In the data rows, the value 128 means zero.
Here is a table of points, one per row:
[123 115 120 121 103  97 150 141  95 140 150 114 160 126 151 112 140 122
 137 110 116 142 126 125 161 150 135  98 119 132 131 117 150 125 134 136
 123 152]
[103 104 140 184 141 137 112 170 132 132 123 138 165 106 181 162 143 138
 138 129 126 110 158 106 132  87 115 150 115 148 122 147 163 133  75 173
 135 147]
[128  97  84 146 107 111  97 149 116 105  84 116 132  98  71 114  97 109
 132 183 147 130 100  46 119  96  99 113 133 110 130 135  86 105 127 164
 112 102]
[106 132 130 134  86 112 109 119 151 169 152 128 129 128 159 120 119 106
 113  85 113 116 101 117 186 112 133 131 125 153 134  81 134 115 138 115
 163 120]
[138 156 123 136 124 122 196 151 112 134 185  99 127 126 117 137 166 164
 181 115 133 171 125 106  88 132 123 100 186 166 107 106  95 146 123 125
  82 123]
[138 144 139 135 131 114  86 116 103 120 130 118  45 148 120  95 141 132
 116 108 139 157 133 178 144 128 106 117 115  95 128 133 115 149 122 149
 148  99]
[133 118 153 146 134 157 141 155 133 164 126 126 145 125 147 157 151 147
 122 149 136 140 135 109 126 115 136 147 125 135 140 127 136 121 129 153
 140 141]
[147 123 109 121 121  89 153  94 115 149 126 138 106  96 121 167 142 102
 170 148 131  90 112  50 124 165 114 171 126  80 139 102 137 164 114 158
  98  95]
[134 152 165 142 107 110 183  74 104 139 113 114 147 161 134  93  85  86
 102 143 135 160 127 118 109 138 102 123 114 148 120 120 139 125 110 141
 171 187]
[112 121 129 137 104 128 138 144 111 135 143 137 137 119 138 141 160 135
 118 148 128 144 141 143  99 102 135 135 142 154 134  99 143 127 135 133
 131 120]
[ 57 167 111 137 137 133 135 180  93 143 140 120 162 112 152 147 133 148
 134 123 108 135 141 144 125 142 146 117 167 112 167 152 151  85 103 102
 146 148]
[137 126 138  77 149 157 142 160 110 106 132 146 149 179  95 113 149 104
 174 150 131 177 126 127 139 140 165 111 184 100  95 165 189 121  85  90
 153 131]
[120  93 130 116 121 135 135 138 126 109 103 124 118 140 115 134  88  98
 123 134 116 107 144 141 124 157 169 118 142 164 116 149 142 135  91 112
 131 138]
[ 93 114 182 132 131 130 102  82 129 122 129 141 166 106 114 166 151 130
  96  98 122 144 182 181 137 122 105 141 133 136 122 120  90 135 138 124
 118 118]
[151 135 118 125 101 108 120 149 144 106 145  88 138 153  78 163 118  66
 145 151  91  92 131 152  95 130 142 122  63 129 132 109 145 125  95 132
 109 122]
[117 107 108 164 135 144 101  72 175 142 137 137 145 146 142 126 123 128
 153 106 184 122 103 114 132 124 151 121 106 127 123  99  85  75 129 120
 150 162]
[140 142 146 105 130 106  88 138 114 132 101 135  48 132 116 113 123 119
 109  96 120 159 114 185 140 112 127 133 116 101 130 134 117 160 138 149
 138 124]
[119 166 100 167  87 136 132 167 107 123 132 119 101 109 142 148 132 133
 138 198 110 100 111 123  99 131  79 157 131 163 126 115 157 147 148 150
 110 107]
[140 120 163  69 151 131 146 162 113 111 116 130 141 178 105  84 136 112
 152 141 126 120 153 119 124 137 169 123 170 116 124 151 154  93  88 103
 127 123]
[120 134 139  81 161 132 146 134  88  95 171 107 145 159 105 151 153 187
 127 152 127 108  88 115  65 147 147 101 144 155 118 110 117 145 129 148
 131 133]
[128  90 117 101 111 154 165 170 147 117 134 135 108 163 127 119  82 111
 120 109 123 109 158 127 103 164 114  94 161 136 118 142 145 139  59 117
 157 126]
[139 122  99 119 135  88 120 107 140 141 139 124  82 121 133 146 144 182
 135 111 145 159 127 137  93 147 118 142 111  97 140 117  75 139 144 108
 137 188]
[101 111 106 139 138 150 120 128 134  96 104 138 103 135 121 168 100 138
 144 154 126 110 143 135  75 127 176 144 157 133 126 146 109 132 110 126
 111 123]
[122 123 136 124 132 152 101 171 132 105 149 111 151  96 170 119 104 150
 100 115 137 107 140 166 144 157 147 107 160  82 192 173 162 128 176 171
  99  93]
[118 122  68 164 130 144 135 124 140 104 130 115 129  95 134 166 113 164
 148 171 119  99 122  90 109 120 120 162 112 114 130 128 105 133 144 140
 103 141]
[149 113 109 132 171 124 102 164 156 107 100 146 133 115 114 135 115  90
 120 151 116  87 136 101 159 136  92 152 135 115 121 155 153 146 147 122
 118  99]
[142 120 129 107 125 101 151 106 133 101 112 120 123 172  94 103 131  75
 113 111 120 120 126 155 133 173 138 107 162 204  94 122  96 138 161 111
 104  98]
[144 135 111 131  85 104 143 131 113 120  98 125 137 131 139 101 101 121
 108 121 136 123 136 144 151 159 132 131 121 152 112 138 156 155 115 124
 113 165]
[ 79 135 124  95 121 109 126 131 171 180  99  83 118 149 187 154 128 104
 146 154 133 123  71 166 197  93 114 113 117 159 132  95 132 129 136 113
 166 107]
[123 123  94 136 108  88 136 151 109 126 150 108 133 106 132 122 105 131
 112 119 103 131 112 129 179 151 139 107 116 148 129 141 143 117 148 123
 123 139]
[139 161 108 157 150 145 156 168 113 123 136 149 144 123 108 131 121 122
 158 127 137 133 145 132  77 137 192 156 136 140 121 118  73 145 116 138
 118 104]
[155  80 165 146 149 126 142 166 173  90 103 126 116 124  96 180 110 111
 148 143 121 143 130  98 130 145 133 156 137 129 145 168 126 156 134  78
 142 119]
[174 134 137 118 146 114  98 120 145  94 125 154 149  99  95 124 155 132
 139 134 137 140 118  93 101 155  54 140  99 100  89  52 145 110 141 121
 125 107]
[ 98 105  78 157 138 149 146 131 126  92 139 126 118  95 145 176 110 155
 155 158 128 121 107 108  82 141 135 148 111 122 122 100 123 134 150 151
  97 147]
[180 143 105 143 170 108  89 115  97 155  73 120  77 142 141 103 164 117
  99 113 107 162 117 189 126 137 113  97 111 129 169 123 122 144 133 129
 160 100]
[ 99 161 158 107 112 119 109 155 138 131 149 106 112 167 167 110 130 130
 133 108 102 136  91 102 155 108 146 139 153 122 176 102 148  74 101  96
 167  74]
[112 173 112 118 135 102  77  80 108 147  98 133  68 143 106 111 146 142
 144  99  76 174 144 135  91 129 111 118 116 105 136 158 132 143 155 132
 130 132]
[147 168 129 142 129 118 120 114 117  92 127 134  93 132 144 128 124 164
 134 136 134 134 106 159 107  95 132  91  95  62 102 115  61 169 127 119
 137 162]
[ 92 101 166 138 157 153 123 108 142 141 116 145 140 105 110 160 150 113
  99 111 146 126 163 177 118 106 127 122 127 116 119 137 107 143 141 148
 120 108]
[118  96 135 106 107 132 156  97 120 113 101 106 124 115 114 122  99 106
 123 119  99 101 127 131 125 152 156 120 128 166  80 178 122 136  91 105
 158 113]
[ 96 121 166 159  87 120 141 193 116 119 134 117 146  96 176 158 149 131
 128 154 123 126 169 119  94 107 118 129 121 180 130 154 172 125 106 174
 148 126]
[135  93  59 109 135 103 129 123 144 107 121 101 112 111 139 123  83 114
  87 110 113 110 100 121 186 159 141 111  91 111 125 146 133 137 167 113
 125 128]
[140 117  78 140 167 115  99 133 122 130 117 114 126 143 145 158  78 106
 132 165 144 100 130  85 141 135  82 177 114 115 104 171 123 139 122 138
 100  83]
[154 125 108  76 125 143 172 102 101  91 149 131 114 125 117 108 159 113
 165 132 146 122 152 135  91 186 153 114 135 108  77 126  77  93 174  97
 142 103]
[119 153 139 147 172 126 140  63 147 139 128 114 123  76 129 115  48 158
 138 129 188 121 155 133 132  86 171 131 114 155 122  82 169 125 146  96
 160  93]
[127  91  46 111 133 142 145 133 140 108 127  63 114 135 149 121  72 103
 111 103 113 171 122 116 201 143 130 127  88  79 132 114 130 133 187 104
  87 103]
[144 106 138 111 122  85 159 146 103 122 158 122 169 113 144  91 161 127
 120  90 134 143 113 121 137 128 137 117 122 128 132 136 150 103 134 130
 119 171]
[133 179 110 108 135 196 110 101 145 131 128 174 129 137 141 120 114  85
 109 144 155  82 150 126 136 122 132 120 156 133 155 134 134 144 171 125
 167 134]
[110 112 141 148 176 132 115 169 138 124 130 140 149 112 145 148 145 151
 136 122 113 115 137  76 135  70 111 157 120 105 139 140 123 116  94 142
 147 143]
[136 122 154  98 153 133 146 167 110 103 106 126 134 168 119  99 125 101
 133 142 116 117 163 122 128 151 165 125 164 141 132 148 139 109  94  97
 126 132]
[ 91 129 128 147  92 120 168 191 135 146  87 130 172 169 108 121 152 196
 145 133 100  96 144 144  80 137 142 168 147 126 110 156 146 127 142 181
 161 103]
[168 137 141 113 112 105 155 155 108 141 149 125 191  70 130 101 158 130
 136 143 158 117 120 165 174 154 116 102 140  82 139 169 126  95 112 112
 123 169]
[114 103 117 177 143 161 126 119 131 118 119 127  99 143 141 129 112 133
 122 157 104  80 127 119  49 122 161 131 158 133 145 155 104 154  99  68
  87 104]
[101 174 117 120 118 153 110  90 161 119 104 154 126 134 130 137 113 100
  91 130 187 101 115 144 120 119 125 136 162 128 148 142 153 110 134 111
 118 116]
[114 156 105 130 120 167 118  85 178 154 140 146 131 134 118 139  91  90
 106 135 165 125 130 153 120 115 121 154 146 139 152 134 141 117 139 116
 139 136]
[143 145 141 113 144 117  75 117 109 135 114 139  77 137 120 118 114 164
 163 133 136 158 117 156 109 154 127 135 107 107 151 118  74 155 133 137
 140 150]
[192 165 128 108 159 109 110 120 142 114 133 126 138 123  93 153 158 115
 128 144 124 124 128  89 144 119  61 143 148 131 114  92 116 121 146 167
 115 113]
[127 144 107 137 145 104 132 100 132 144 143 112  84 127  95 122 131 187
 118 112 140 131 128 136 111 129 134 134 103  91 125 113  85 142 134 139
 117 166]
[149 124 143  93 141  88 156 150  99 134 163 140 178 125 147  85 158 143
 114 119 142 136 146 125 144 139 130 124 110 116 141 147 149  94 131 127
  98 166]
[167 152 125 122 131 111 117 138 134 122 122 152 135 118 103 132 152 124
 145 151 125 119 115 102 120 112  51 152 133 128 119 104 128 122 167 133
 121  93]
[119 111 140 156 160 142  96 167 155 139 114 124 164 101 149 142 154 164
 154 137 110 114 140  83 141  86 110 151 128  98 136 133 134 132  80 125
 145 137]
[108  97 173 114 144 147 117 103 141 151 118 158 150 106 115 155 145 124
  90 102 154 131 155 181 117  96 118 125 129 121 126 134 106 148 138 146
 120  98]
[114 116 130 147 143 123 135  78 179 151 146 112 146 143 136 119 140 132
 123 101 165 147 106  92 143 112 144 114  92 125 136  81 107  93 120 103
 132 145]
[132 102 147 160 168 142 125 164 148 132 137 139 144  95 152 154 139 153
 126 136  96 113 155  82 140  72 117 170 125 122 147 142 140 118  97 152
 155 156]
[129 137 107 145  95 140 108 165  71 125 143 127 116 129  92 128 127 138
 142 168 132 103 119 114 130 115  55 188 132 156 137 114 138 130 151 138
 120  85]
[150 143 159 133 142 120 117 123 111 156  84 141  41 137 117 113 116 125
  93  85 103 149 103 180 137 122 121 124 105  91 133 145 119 131 116 153
 125 108]
[146 112 121  96 137 133 156  99 107 117 127 187 198 108 143  89  83 151
 161 109 141 147 126 143 160 140  78 109  93 102 184 175 133 127 132 133
  89 153]
[115 122 176 132  96 121 126  97 122 165  95 103 130 138 138  66 100  87
 124 138 149 121 140 137 124 131 114 108 150 153  94  83 135 149 132 113
 129 219]
[160 118 105 140 140 192 151 111 133  92  85 111 106 118 113 169 122 169
 169 118 112 101 148 142  88 123 146 118 158 157 141 146 120 107 110 136
 125 127]
[133  94 149 105 113 104 144 111 126 121 119 137 130 161 101 123 110  90
 126 104 113 129 120 134 131 175 156  97 128 166  78  88 112 132 136  97
 131 113]
[127 120 153 132 115 139  96  86 134 116 121 143 182 129 125 153 170 142
  75  89 160 160 163 143 115 107 129 122 121 125 126 153 118 193 141 126
 156  89]
[131 135 110 168  93 106 177 117 119 118 169 146 139 136 130 142 147 187
 119 213  91 168 116 135 124 165 161 116 176 129 113  87 109 108 123 174
 104 111]
[115 106 142 105  98 135 163 133 152 134 109 173  92 154 100 123 119 124
 119 156 107 128 180 101 156 161 158  52  81 181 109 130 124 137 118  98
 113 117]
[128  90 127 132 163 136 107 137 151 143 133 158 161 111 155 136 167 151
 139 149 112 127 110 109 122  70 130 165 116 125 141 138 149 127  82 134
 119 138]
[129 172 157 139  93 112 156  82 127 137 107 141 134 152 129 100 115  93
 114 110 158 128 129 134 140 134 119 123  98 159 100 107 145 130  91 117
 133 188]
[156 152 131 116 117 141  93 130 104 143  98 130  63 127  96  97 141 150
 117 111 110 155 110 172 138 119 125 127 117  94 144 107 121 168 128 120
 130 120]
[ 95 135 145 145 119 154 115 115 149 147 144 114 137 129 126 121 146 105
 113  78 132 145  77 107 193 140 129 130  92 164 132  92 129 101 135 131
 157 136]
These points spread out most along one direction. Take the direction at right angles to it along which they spread out most. Then take the direction at right angles to both along which they spread out most. Go by this last direction. For each point below, how far along it does it lie, from 0 to 99? 50 is the average, and the first point above lies past it. One standard deviation of the points above along it is 16.
[163 117 133 127 131 108  73 105 129 147 150 112  59 154 106  94 114 129
 119 113 106 145 154 192 147 108 119 136 116  96 129 148 113 163 108 137
 157 124] : 47
[119 117 144 135 126 147 119 134 107 142 128 120 157 113 117 162 142 123
 131 130 107 117 157 145  90 108 156 101 151 136 142 128 106 158 129 154
 129 121] : 44
[121 118  97 123 127 109 120 125 195 132 154  91 130  92 152  73  83 105
 147 114  70 141  80 119 148 157 144 109  99 112 113 167 139 132 175 141
  90 112] : 54
[ 91 159 155 124  79 136 102 115 147 117 139 105  84 147 165 127 119  97
 139 119  93 136  84 116 189  84 159 159 130 165 163 111 132 104 140 116
 158 108] : 72
[107 136 138 126 120 143 129 121 118 143 147 136 126 118 111 141 162 124
 117 127 138 134 131 147 102 110 126 124 150 131 130 110 128 119 154 135
 134 103] : 49
[146 134 154  81 117 193  68 125 146 183 114 136 148  92 144 176 135 142
  53  92 140 158 161 139  98 124 131 128 121 136  89 148  99 123 125 126
  97 111] : 58
[142 153 144 143  73 120 158 107  95 135 104 125 125 150 134  94 119 100
 115 133 150 131 122 147 123 146 134 119 117 177 102 120 163 146  97 139
 125 188] : 54
[140 108 139 104 131 101 167 149 104 134 159 133 169 116 139  89 157 144
 128  98 133 138 122 127 155 135 125 115 119 129 128 135 143 104 129 133
 119 170] : 70
[132 134 127  90 156 109 132 133  97 118 147 144 168 108 141  84 142 142
 126 113 167 118 148 126 166 145 115 115 114 112 143 170 162 116 135 148
  75 176] : 68
[ 91 159 128 118 142 149 117 185 132 129 163 129 110 157 173 107 137 138
 144 115 104 140 115 100 143 103 151 134 184 111 177 135 143  80  97 105
 157 112] : 66
[212 121 164 157 127  98 119 111 109 138 146 164 129 156 116 180 133 135
 155 128 139 115 109  76 132  96  90 116 126  92  66 115 143 118 192 110
  97 121] : 44
[114 111 102 179 100 157 152 117 104 113 166  86 129 132 113 161 152 175
 171 156 127 116 114 114  99 158 140 133 112 136 129 122 113 123 154 133
  97 141] : 30
[100 120 138 139 121 120 136  90 164 158 156 126 148 130 129 118 140 116
 116  93 138 142  93  99 162 114 134 117  98 129 135  86 123 106 138 108
 163 142] : 80
[104 169 111 113 137 171 120  94 152 121 132 167 122 137 119 115 113  97
  99 135 178  96 126 150 126 108 117 141 171 130 146 141 151 121 135 114
 126 113] : 55
